In the rows, 128 means zero.
name the system of each run
k248, path 1 (10 x 22)
[[122  67  96  81 142 133 112 125 131 140 130 131 104 162 143 130 128 119
  136 103 135 154]
 [101 125 155 109 181 106 122 121 106  90 157 140 170 125 116 146 146 121
  144 137 139 129]
 [166 155 142 150 143 163  84 113 141 100 109 117 126 157 125 146 106 102
  112 140 131 102]
 [108 149 140 173 133 111 171 137 154 150  97 108 122 124 125 137 156 120
  107  98 109 132]
 [154 109 134 155 113 121 128 155  84 141 108 156 122  88 120  90 104 147
  133 128 131 138]
 [105  72 113 103  94 136 136 108 148 140 144 132  98 128 123 161 132 154
  128 149 153 106]
 [112 183 120 110 121 117 139 122 131 111 173 122 174 118 136 111 126 125
  163 149 117 120]
 [161 145 110 111 122 143  83 120 139 128 116 108  88 169 156 108 122 107
  113 106 114 154]
 [ 91  95 124 127 181  99 165 150 109 136 112 128 150 118 130 144 160 120
  131  87 119 153]
 [160  99 161 141 152 145  85 129 100 103 129 168 133 123  99 114  88 124
  135 155 158 108]]
k248, path 2 (10 x 22)
[[134 177  80  97 152 165   7 107 122  73 153 153 100 171 156 142 108 114
  126 110 159 138]
 [117 123 169 120 192 114 193 146 158 141 101  68 167 187 158 173 177  64
  129 104 113 136]
 [158 140 163 200 174 114  75 126  84  98  86 172 137  87  64  69  96 139
  110 107  99 148]
 [115  78 125 155 101 167 162 147 142 154  90 134  64 132 139 217 144 130
   83 145 197  73]
 [123 158 167 156  86  94 181 115 147 137 173 115 200  69  97  83 108 161
  187 170  86 113]
 [150 167  54  89  59 156  60 108 132 132 123 141  41 144 152 103 110 134
   75 109 134 129]
 [ 82  87 111  87 157  94 209 171 126 154 148  87 168 134 176 147 182 116
  187 100 118 174]
 [171 112 156  96 168 119  23  88  84  93 144 191 142 133  89  69  72 123
  128 132 128 140]
 [ 82 127 107 131 161 163 157 125 168  96 115  86  98 175 145 244 183 106
   87 143 164  90]
 [167 195 198 202 143 101 144 144 129 138 121 128 217  97 114  61  87 111
  179 118  83 137]]
k599, path 3 (10 x 22)
[[146 127 105  94 155 128 130 112  97  77 114  89 129 130 114 140 161 132
   92 156  88 125]
 [118 124 130 179 140 147  91 149 132 138 123 168 135 115 138 136  94 125
  166  96 163 133]
 [139 129 178  99 127  99 152  99 144 143 120  99 129 155 131 136 151 105
   92 138 111 122]
 [107 151  72 169 130 146 115 144 121 101 117 138  97 101 114 123 137 151
  126 120 126 133]
 [141  97 166 118 102 120 155 135 132 174 131 138 142 133 145 126 109 115
  142 137 156 110]
 [113 135 108 109 137 116 115  96 127  88 146 109 121 119  99 120 154 156
  120 147  90 138]
 [138 144 101 136 118 148 107 149 117 145 121 158 147 129 155 130  92 118
  145 101 155 115]
 [133 102 159 106 150 113 145 116 149 130 135  94 119 162 128 122 149 109
  131 139 112 148]
 [112 147  96 150 142 123 116 142  86 104 111 147 131  93 122 126 134 145
  114 109 125 135]
 [151  95 167 135 119 143 126 125 146 152 119 132 130 150 136 150 105 115
  137 139 153 102]]
k154, path 4 (10 x 22)
[[147 112 227 162  87 126 173 118 197 186 150 120 155 136 119 119  88 110
  177 169 150  95]
 [105 101  93  73 127  76 112  94  49 114 109 154 122  75  98 135 160 175
   53 107  89 142]
 [127 194  67 159  98 197 107 147 182 103 168 124 112 146 145 113  88 117
  187 153 164 103]
 [124 101 197  68 141  51 176 119 119 173 138  97 170 143 161 113 165 106
  134 104  91 174]
 [132  97  59 183 165 172  82 154 105  83  84 147  66 112  95 116 127 149
  115 108 128 151]
 [111 122 189 123 119 141 162 132 164 159 164 143 168 153 152 174 105  94
  164 163 199  72]
 [144 133 131  84 146  86  80  65  83  90 108 116 151 114 107 138 155 151
   75 112  50 150]
 [134 200  86 188  94 178 114 169 167 141 120 131  71 146 156 106 103 102
  130 112 175 115]
 [130  80 192 107 133  74 221 130 121 163 131  98 184 109 112 116 148 124
  142 156  94 129]
 [119  94  71 133 123 142  47 110  96  98 120 176  78  93  94 116 109 178
  112 109 131 146]]
k350, path 5 (10 x 22)
[[127 108 156 102 170 133 105 107 112  99 114 114 146 160 147 226 156 109
   96 134 147 103]
 [135 185 158 201 146 139  95 104 142  79 125 138 148 104  74 122 109 138
  124 149 114 101]
 [153 135 177 158  76 129 126 138 142 176 109 144  67 131 147 122 114 120
   96 134 175 114]
 [103 117 107 133  98  90 166 144  91 131 134 124 112  59 121 107 162 185
  130 133 106 157]
 [122  90 100  97 127 144 120 155 125 146 168 159 150 136 149 103  87 122
  202 129 165 137]
 [127 153 100  55 115 123 135  94 145 110 160  82 144 163 151 149 158 117
  112 149  98 118]
 [141 157 122 160 166 122  95 116 139 123  96 137 152 144 101  80 103  99
  122  73  79 151]
 [135  74 139 139 149 150 154 147 128 145  76 117  86 159 134 180 148 104
   82 124 163 106]
 [ 96 131 164 167 164  97 119 121  99  78 145 132 161  72 107 158 156 170
  152 148 122 142]
 [164 137 142 128  86 165  90 126 139 141 148 164 123 136 139 118  64 118
  140 165 182  81]]
k599, path 6 (10 x 22)
[[ 74 159 143 104 106 110 145  91 170 155 151 147 121 138 112 140 137 115
   89 118 147  98]
 [154 171  91 138  89 144 143 154 132 117 139  98  98 116 146  86 128 137
  145 161 124 129]
 [118  52 106  89 118 113 146 133 118 164 139 147 135 121 129 113 116 144
  157 109 125 149]
 [141 139 128  99 171 127 113 122  90  75 147 130 173 130 112 132 128 118
  128 165 126 107]
 [151 137 145 152 127 136  61 113 142 133 112 126 129 146 157 150 107 127
  145  90 120 155]
 [100 142 121 132 157 119 168 135 152 142 103 118 120 160 121 127 155  87
   92  99 127 120]
 [147 129 143 169 122 129 140 166  94 119 110 128  84  95 130 109 142 146
  123 158 153 135]
 [106  75 143 126 100 116 139  97 141 149 131 140 152 102 106 169 119 161
  133 127 116 110]
 [120 189 119 111 123 138 105 102 146  98 161 138 142 137 108  98 108 112
  122 152 129  97]
 [146 127 104 106  97 134 115 141 137 152 125 102 104 151 187 126 130 122
  154 104 125 164]]
k937, path 7 (10 x 22)
[[130 117  94 190 111 161 137 179 101  88 126 121  31  73 116 113 150 183
  132 186 167 141]
 [ 90  97 145  97 126  99 107  94 120 168 139 179 224 114 143 191  98 137
  156  64 130 113]
 [148 180 143  89 123 112 141  98 133  85 162 104  87 137  83  42 146 115
   84 207 106 118]
 [112 151  79 165 105 158 109 160 167 145 123  97 119 142 207 183 135 130
  185  72 140 165]
 [144  55 133 115 184 114 176 135 110 145  89 146 155 145  63  80 112  93
  103 120  99 117]
 [134 136 141 129 121 129  87 144  72  79 141 129  76  94 164 167 165 171
  116 172 182 141]
 [116 155 144 135 129 132 117  76 177 135 137 133 218 145 110 174  93 114
  145 106  98  79]
 [157 156 143 128 110 120 126 135 148 143 125 119  46 153 122  30 128 100
   96 142 132 153]
 [104  92  82 165 106 138 172 170 121 155  96 108 139  95 169 198 145 160
  155  89 125 139]
 [117  84 138  94 181 107 110 108  89 108 146 187 164 114  57  80 101 124
  123 141 126 117]]
k837, path 8 (10 x 22)
[[149 137  79 176 117 158 103 159 121 109 105 109  77 114 138 110 129 151
  143 121 117 160]
 [103  85 140  84 119 120 144 118 140 163 154 152 157 147 151 167 120 114
  146 122 170 104]
 [121 144 123 133 158 102 130 114 107  82 129 115 124 102  83  85 157 145
  110 142  82 155]
 [167 138 123 132 114 171  80 119 155 132 129 129 129 172 165 149  85 102
  149 119 149 113]
 [ 92 122 153 135 143  86 198 133 135 163 112 125 138 120 109 121 161 109
  100 105 115 129]
 [166 115 102 159 127 151  81 155  79  98 113 135 111  97 141 124 107 162
  150 138 135 147]
 [ 88 114 145  88 122 124 141  88 166 135 160 134 140 157 118 172 131 116
  120 144 157  88]
 [144 180 127 153 134  98 128 129 111 110 123 120 134 100 104  51 131 136
  125 126  78 159]
 [168  95 122 116 104 167 108 138 146 156 106 113 105 173 177 170 104 108
  131 123 162 115]
 [ 52 123 112 134 159  83 186 135 121 134 136 143 148  92  99 123 167 138
  125 101 115 141]]
k350, path 9 (10 x 22)
[[ 95 184 165 150 114  97 173 130 112 135 131 161 144  87 103 123 139 125
   85 148 159  84]
 [181 105 143 145  96 135 106 155 109 129 131 112  76 114 153  82 120 151
  162 162 137 168]
 [ 77 117  78  95  80 113 148 110 146 168 148 144 140 105 136 152 132 157
  134  97 121 121]
 [143 138 120  88 173 122 151 154 110 108 154 123 147 154 126  62 127  87
  152 144 128 142]
 [150 107 101 114 121 146  84 101 148 128 105  95 127 161 157 186 129 130
  126  94  97 140]
 [ 89 150 139 151 176 112 156 118 140 120 118 158 161 124  70 115 131 101
   97 112 120 101]
 [179 109 169 153 141 147 101 156 105 112 106 113  89 139 160 145 132 122
  127 156 166 138]
 [ 87 131 121 153  89 113 130  93 140 132 138 141 142  75 104 160 126 179
  131 124 110 109]
 [139 149 145 114 129 125 138 156 117 140 154 155 112 137 134  59 108  96
  141 150 172 126]
 [145 110  93 108  84 129 126 118 130 136 120  79 109 129 165 157 151 160
  135 123  88 154]]
k837, path 10 (10 x 22)
[[131 168 223 137 129  78 171 111 142 141 146 116 153 122 110  88 140 104
  120 161 120 120]
 [171 146  86 164  65 153 101 138 118 143  82 107  69 110 156 129 121 158
   99 109 106 142]
 [ 73  79 105  97 121 130 176 158 143 166 168 159 128 136 145 137 124 116
  166 127 186 114]
 [138 115 137  92 154  90 113 106  76  76 147 104 146  97 108 109 162 165
  135 159  76 163]
 [142 154  97 120 129 179  63  89 183 116 125 137 118 190 121 135  87  96
  118 110 127 102]
 [119 149 179 144 157  89 197 161 133 170 107 117 154 139 142  99 151  79
  125  98 127 139]
 [167  81 104 169 122 149  99 154  73 110  78 126 106  87 142 172 125 177
  124 121 123 138]
 [ 55 121 132 107 140 133 126 103 154 118 184 178 134 132 105 159 123 127
  137 147 189  87]
 [164 190 164 124 117  94 130 107 117 100 146  93 147 106 110  62 135 136
  125 167  69 144]
 [161 118  93 131  79 171 102 120 175 174  94 115  75 175 162 144 101 110
  109  87 131 124]]
k937, path 11 (10 x 22)
[[130 165 113 167  99 113 185 194  92 154 112 127 107  81 151  78 143 139
  129 123 137 149]
 [103  41  67  91 112 134 109 105 115 134 143 156 144 103 108 156 104 173
  159 114 117 127]
 [ 86 172 172  78 173  76 131  97 117  94 173 125 149 136 117 113 171 109
  110 147 130 136]
 [183 178  82 130 111 182 101 143 150 103 130  84 127 164 173 123 107 110
  159 144 116 123]
 [119  65 147 162 166 128 137 126 172 165  82 121  99 163 109 137 134 104
  116  74 118 154]
 [155 125 146 146 143 119 154 179  42 112 106 157 135  80 127 120 132 132
  103 161 166 107]
 [117 111 140 120  84 137  65  65 150 119 159 145 145 109 119 181 102 178
  144 142 129 103]
 [ 99 214 156 126 124  94 158 106 173 147 144 125 140 147 115  72 139  86
  100 111 110 125]
 [162 105  57 136  89 165 151 182 128 145 114 103  83 133 167  95 114 138
  163 128 128 153]
 [ 81  46 130 122 187  97 139 124 105 131 111 146 150 111 102 170 155 144
  129  86 114 155]]
k118, path 12 (10 x 22)
[[ 92 156 124 159  48 112 172  96 184 157 144 101  81  93 108 108 148 171
  117 142  98 131]
 [104 124  53  81 132 128 116 166  71 104 167 161  94 105 148  83 131 148
  149 141 166 155]
 [114  91 132  61 121 105 151  95 132 125 157  82 186 140 160 198 157 143
  154 143  99 127]
 [ 96 155 108 130 196 104  89  98 125  98 115 156 151 136  78  97 130 109
  106  70  80 153]
 [192 103 140 133 162 176 135 170 138 138  93 100 127 196 168 143 106  67
  142 130 155 116]
 [119 135 204 206 120  83 160 121 135 154  90 118 121  82  99 132 154 152
  100 118 106 138]
 [165 108 102 137 111 173  69 141  90 107 131 178  95 107 117 104  74 147
  127 163 175 103]
 [ 85 162 153 104  76 123 164  96 186 150 174 103 142 138 154 186 147 132
  138 158 153  88]
 [109 170  59 116 123 105 122 127 115 125 142 150 125  99 101  29 119 136
  129  89  78 168]
 [143  53 107  81 149 157 142 159 126 120 130  81  97 176 179 180 157 113
  151 147 156 147]]
k118, path 13 (10 x 22)
[[ 92 141  98 169  98 162 165 126 198 121 152 107  82 127  97 117 137 140
  144 163 138 108]
 [119 151 121  81 100  91 131 153  80 147 160 145 116  98 178  79 142 139
  141 122 150 164]
 [121  66  78  88 126 138 134 101 120 106 128 100 142 124 116 179 142 163
  133 136  90 126]
 [ 89 158 149 112 196 105 103 117 122 100 156 153 169 145 116 123 137  98
  137 104 138 136]
 [191 127 125 128 122 150 126 126 139 148  82  95 149 169 149 126 101  93
  115 109  90 122]
 [100 115 160 199 155 122 149 150 148 131 101 130  81 119 102 130 153 126
  117 116 149 141]
 [177 124 152 124 100 130 115 147  73 129 132 150 138  93 140 114  94 142
  134 167 153 108]
 [ 95 133 117 132  83 141 110  76 178 127 149 123 115 123 116 177 130 158
  122 132 121 104]
 [ 98 177  87 101 143 118 143 147 121 124 158 156 134 132 121  64 124  96
  131 119 138 126]
 [162  92 118 101 113 126 144 134 130 139 117  66 116 150 176 139 150 134
  147 127  98 165]]
k154, path 14 (10 x 22)
[[135 161 105 124  89 111 148 120 128 156 104 111 150 116 143 122 125 130
  103  91  81 129]
 [135 122 115 139 119 133 157 153 139 133 135 125  80 122 106  61 125 130
  138 152 131 139]
 [ 96  83 126 120 130 109 145 140 108 137 150 144 154  92 138 156 133 157
  169 127 143 137]
 [124 111  93  84 149 146  80  98 138 106 145 140 131 165 118 131 111 117
  129 119 126 126]
 [132 180 159 139 153 123 119 145 131 112 133 108 123 153 168 137 154  95
  129 125 150 141]
 [163 103 145 168 137 130 140 136 128 150  74 113 135 128 118 136 122 121
  119 100  96 133]
 [117 110 138 142 111 133 134 123 127 133 128 161  87 112  95 126 118 135
   95 155 166  95]
 [118 153 119 108 104 118 128 107 110 110 156 129 178 101 131 151 124 153
  139 150 115 104]
 [137 154  97  98 109 122 102 111 151 135 137 115 106 151 144  86 122 119
  129 101 102 155]
 [112 132 128 154 156 121 178 179 122 129 125 112 112 125 140 106 160 113
  147 125 139 152]]

runs to name
path 15 (2 x 22)
[[175 149 178 153 212 152 136 146 125  95 112 139 187 168  85  88  88  53
  129 152 134  83]
 [191 110 162 161  66 151  62 116 130 140  88 106  34 136 178 166 127 156
   93 134 152 146]]
 => k937
path 16 (2 x 22)
[[135  61 133  43 109 113 164 156  97 175 170 141 196 131 189 153 106 123
  192 140 164 117]
 [127 153 125 128 172 103  86  69 125  46 133  84 125 118  65 103 164 156
  105 147  43 161]]
 => k937
path 17 (2 x 22)
[[ 74 127 149 120 181  94 157 135 113 135 131 172 149 123  96 119 145 100
   98 108 155 112]
 [182 121 158 166 130 161  96 137 107  85 120 103 114 118 132 146 116 146
  141 186 143 115]]
 => k248
path 18 (2 x 22)
[[163 163 107  96  92 136 151 116 187 171 121  66 150 194 174 108 116  79
  135 103  76 134]
 [123  76  88 188 176 145 163 188 129 124  83 116  64 129 102  88 153 118
  133  98 123 173]]
 => k937
path 19 (2 x 22)
[[141 135  73  89  50 134  94  75 152 121 177 125 106 105 100  54  90 179
  148 158  73 136]
 [ 95 169  75  99 121 114 169 164 156 193 126 131 118 170 179  76 130  66
  127  52 132 155]]
 => k350
path 20 (2 x 22)
[[155 125  78 170 128 187  77 162 134 114 101 131  47 148 148 119 111 123
  131 117 162 148]
 [114  59 189 139 142  98 178 130 119 173  98 136 172 118 127 190 137 124
  125 107 133 113]]
 => k937
path 21 (2 x 22)
[[142 158 100 106 119 109 125 137 112 116 108  68  94 136 179 132 179 136
  106 106  84 185]
 [113  66 100 152 162 133 139 137 133 152 104 171 185 117  82 121  85 123
  156  77 107 123]]
 => k350
path 22 (2 x 22)
[[142 200  97 169  71 121 189 141 109 129  96  95 152  65 122 126 135 152
   92 143  75  92]
 [142  43 138 129  82 153  98 135 157 176 144 161  56 140 144 105  89 142
  167 135 186 144]]
 => k837
path 23 (2 x 22)
[[120 149  65  84  77 122 149 104 139 131 134  91 112 126 133 120 149 149
   99 133  82 125]
 [112 155 117 149 136 113 140 158 139 128 155 136 127 112 124  49 121 120
  178 117 126 165]]
 => k154
path 24 (2 x 22)
[[171 217 102 201  58 185 106 148 180 137 109  85 133 138 194 161  91 126
  161 118 126 109]
 [115 109 135 101 104  66 194 123 147 208 102 121  95 136 117  42 150 106
   85  71  75 175]]
 => k248
path 25 (2 x 22)
[[146 146 128 110 196  97 133 126  96  98 103 118 152 145  91  62 142  91
   93 110  67 156]
 [142 109  93 125 124 183 103 159 119 103 126 112  72 153 175 188 139 128
  129 154 195 114]]
 => k937
path 26 (2 x 22)
[[ 79  59  92 140 118 122 134 121 125 148 132 167 152  80 100 160 115 180
  165  98 124 130]
 [156 172 175  87 132 125 114  96 124 108 163 141 172 151 112 107  99  91
  114 182 139  76]]
 => k599
path 27 (2 x 22)
[[134 151 131 104  90 120 144 141 112 136 173 154 133 101 122  65 101 131
  145 170 154 111]
 [139 132  88  92  82 130 123 123 150 148 144  93  93 145 168 103 134 137
  144 112 105 165]]
 => k350
path 28 (2 x 22)
[[101 131 117 120 120 109 121 121  81 118 149 181 162  72 104 126 112 159
  128 133 138 104]
 [110 154 132  69  92 112 107  77 155 123 182 115 128 144 139 123 133 138
  138 153 121 129]]
 => k937
